In the data rows, the value 500 means zero.
Some points, one per row:
268,550,686,674,473,428,501,700,549,490,298,548
521,463,508,473,379,533,533,528,465,479,528,663
212,533,895,671,884,204,771,684,877,892,244,627
421,670,412,476,401,527,444,140,466,387,542,315
503,530,347,521,531,354,457,287,342,437,654,460
468,517,444,315,444,481,542,515,344,345,572,320
637,471,572,464,484,305,505,515,385,371,631,424
525,354,385,699,324,667,600,505,492,464,600,452
463,416,419,316,294,585,445,472,428,530,507,476
560,462,546,402,403,547,552,377,504,473,591,569
891,723,519,807,471,340,444,518,392,511,530,723
617,552,557,424,599,537,322,786,399,731,656,650
382,413,312,310,516,330,573,279,401,304,708,378
425,503,537,567,402,497,578,576,376,573,410,557
576,662,396,568,716,581,223,414,767,675,578,254
599,550,470,525,509,538,591,362,556,416,532,466
Then 16 other points, each followed by its number:
545,514,573,617,424,470,477,456,476,490,623,519 0
490,546,380,437,454,584,591,518,403,470,409,485 1
622,376,629,586,452,525,542,624,561,613,569,599 2
592,464,491,472,457,550,530,415,549,423,464,400 3
422,765,502,506,712,637,258,325,745,438,566,294 4
532,559,273,476,481,471,622,473,509,423,484,438 5
527,483,537,451,534,454,416,458,547,557,405,525 6
545,471,516,436,404,366,545,415,566,530,609,477 7
526,514,478,586,678,662,439,447,716,438,446,500 8
456,420,307,466,668,539,530,532,450,314,582,374 9
548,454,554,749,365,579,551,437,462,563,491,422 10
490,291,334,514,393,630,500,473,486,486,537,494 11
609,516,550,557,457,605,546,503,373,488,447,605 12
594,567,489,417,560,444,433,474,581,397,372,359 13
521,380,498,584,424,550,446,384,343,611,402,550 14
448,392,448,479,387,618,540,570,500,422,549,494 15
Which of these numbered points is nearest to each point below, looking only along the 2 directions in which the first points spread most? Its number follows each.
519,512,503,387,426,537,532,576,393,428,450,615 > 14
504,360,613,343,416,584,377,511,494,580,470,421 > 7
510,586,690,444,631,562,322,589,462,560,480,656 > 2
522,515,473,492,358,606,533,609,467,580,433,433 > 10
520,415,453,602,778,509,638,491,583,395,590,451 > 8
696,977,672,452,642,360,154,751,449,673,642,779 > 2
419,531,586,341,479,378,657,590,417,560,357,477 > 8
511,581,474,553,278,357,476,616,452,633,555,582 > 12
